The same turns and mirrors carry the whole set onto itself, and each row onto the other rows of its family. Which rows share a family with each named row? Give them in list order.
These 32 rows form 4 families of 8 rows each.
linar: [  5  18 -16  -1 -14  -2  -3  15   2 -21 -12  -7  -2   9 -21  17 -10  -1
 -10  22 -19  10   2  25 -14  10  -9 -26 -30]
Mapu: [  1 -12 -39  10   9 -12  11  21   4 -22 -20 -13 -14  15 -10  12  32 -12
   5  14 -28   5   1  -1  -4  -6  -8  -7 -27]
vizin: [-13  -3 -19  22   2   0  10  22  34 -34 -16 -20   8   6 -16  16  20 -15
  18  18  -7  30  -2  28  12  25   3 -15  -6]
korob: [ -4  15 -26  18  -6   6  29  23  18   0 -35  -3   6  19 -10  16  12  13
  -3   8  -3  14  -8   7   4   6   0  -1 -17]
dived: [ -8   9 -26  12   2 -14  29  24   8 -36 -15 -14  13   7 -11 -17  22  -7
  15   8 -35  40  11   3   0  27  30  -7 -25]
kete: [ -3  30 -16   5  -2 -15   0   7   0  -4 -27 -13   3  23 -30  -1  21  -1
  -6  -6 -23  14 -13  22 -11  22  19 -21 -38]
ped: [-11  -1 -24  12   0   2  13  15  32 -31 -17 -21  16   3 -11  13  19 -19
  16  24   0  10  -1  11  -4  30  -1 -17  -3]
fimod: [ -3  -7 -24  29   3  -3  20  33  23 -29 -14  -7  10   0 -12  24  22 -19
   9  18  -7  13   2  17   4  21  -2 -14  -5]
Gini: [ -7  -3 -37  14  -1 -10  20  16  16 -31   1  -7  10  16 -15  -7  25   5
  14   1 -30  41   0   9   1  14  27   2 -31]
mak: [-14   8 -44  14   2 -15  25  16  16 -34 -10  -8   7  -6 -16   3  19  -1
  13   8 -26  39   2  -1  -4  23  32  -5 -25]
Tiri: [ -7  28 -15   0  -7 -17   3   6   0 -15 -26 -24   3  20 -29  -5  21  -7
  -1   0 -32  17 -19  17  -9  21  25 -16 -44]
laf: [ -3  19  -9   1 -19 -17   4  23   8 -24 -12 -12  -2  10  -9  18  -6 -17
 -14  30 -19   5   5  15 -12  15  -8 -21 -25]
lapo: [  6  -6 -35  16   2 -11  16  10   3 -16 -29  -5 -20   4 -20   4  28  -6
  -3  20 -31  13   0  -5   5   1  -6  -5 -33]
rumo: [-21   0  -1 -16  14 -24  17  20  -4 -28 -14 -25  13  21 -20  11  19  -8
  13  15 -28   5   8  25  -2  33   4 -11 -21]
buk: [ -3  20 -29  20 -10   7  28  19  23  -8 -37  -3  11  15 -20   8  16   4
  -8   5 -12  30  -4   9  11   3  -4   5 -26]
zemu: [-23   1  -9  -7  12 -25   9  13  -4 -36 -27 -21  16  21 -24   2  25  -6
  12  15 -29   9   2  24   0  41   3   6 -29]
sop: [ 10  -8 -28   9   4  -9  13  19   1 -16 -32  -8 -22  13 -21   2  24 -13
 -14  22 -33   3  -3   1   3  13  -4  -1 -33]
poka: [  5  10  -8   3  -7  -9 -14  31  -3 -22 -15  -9  -3   6 -15  11  -9 -14
  -5  20 -22  13  -1  18 -11  11  -5 -24 -31]
Taz: [-14   0 -10 -16  18 -22  17  14   7 -32 -15 -28  18  14 -10  -3  22 -12
  13  10 -32   2   6  16   3  30  -2  -4 -37]
kagok: [ -3  21 -14  15   4 -15   1  14  -2  -2 -25 -11  -3  19 -19  -4  28  -9
  -8  -6 -31  16  -4  26  -8  17  26   0 -43]
Fupor: [ -9  -7 -19  32   7  -5  21  26  29 -35 -19 -19  11   3 -14  18  23 -20
  16  24 -10  13   3  16   1  25   4  -4  -8]
Kiro: [-17  21 -19   5  -4  -1  20   6 -11 -41  -7 -10  22  15 -14  10   9  -2
  18  10  10  24  -6  12  -2  24  22  -8 -17]
Ridis: [  0  11 -19   3  -8   3  -5  16   7 -13  -9 -13  -3   8 -21  35  -5 -10
 -12  21 -18  16   2  20 -11  10 -10 -21 -28]
zup: [ -7  17 -41  20 -10  10  28  14  20  -9 -28  -4  15  23 -16   5  10   3
   2  17  -9  34  -9  14  11   7  -2   2 -20]
daza: [-13  -1   5 -13   9 -24  12  18  -9 -30 -19 -23   8  21 -16  16  25  -4
   0  12 -34   4  14  15  -7  32   5  -8 -28]
pubob: [-13  17 -13  -4   2  -8  13  14 -14 -45 -10 -10  19  19 -17   8   0  -9
   9  15   7  22  -5  13  -4  22  27 -10 -15]
Mugas: [-11  -7 -34  14   3  -5  18  10   5 -24 -23   1 -26  17 -20  15  24  -9
  -5  21 -26  12   9  -7  -1   6 -12  -4 -29]
bati: [ -5  20 -11   9   0 -21  13  11   6  -3 -32 -15   7  16 -25   3  16 -12
 -11 -11 -33  11  -2  18 -15  16  20 -23 -43]
Sadi: [-11  21 -10   0 -11 -13  10   2  -8 -37 -18   1  22  14 -14   1   8  -6
  -2  24   2  28  -8  13   4  24  32  -8 -21]
Dof: [ -2  11 -13  -1  -2 -11  18   3 -15 -41 -16 -14  19  21  -9  -6  -8   0
   6  12   0  24  -1  17   1  20  26  -7 -20]
gisid: [-13  17 -20  10 -21   9  24  21  17  -2 -26   1   2  14 -20  13  14   2
 -10   6  -3  29  -3  19   3   6   5   5 -14]
Dek: [-10   1 -32  18   6 -18  28  25  14 -36  -7 -13   6  10 -11  -5  19  -7
  17   9 -32  41  10  -5   0  26  25   2 -24]

The rest of the family of Taz: Mapu, ped, Gini, laf, kagok, Sadi, gisid
The rest of the family of vizin: korob, mak, zemu, poka, Mugas, bati, Dof
The rest of the family of dived: fimod, Tiri, sop, Kiro, Ridis, zup, daza

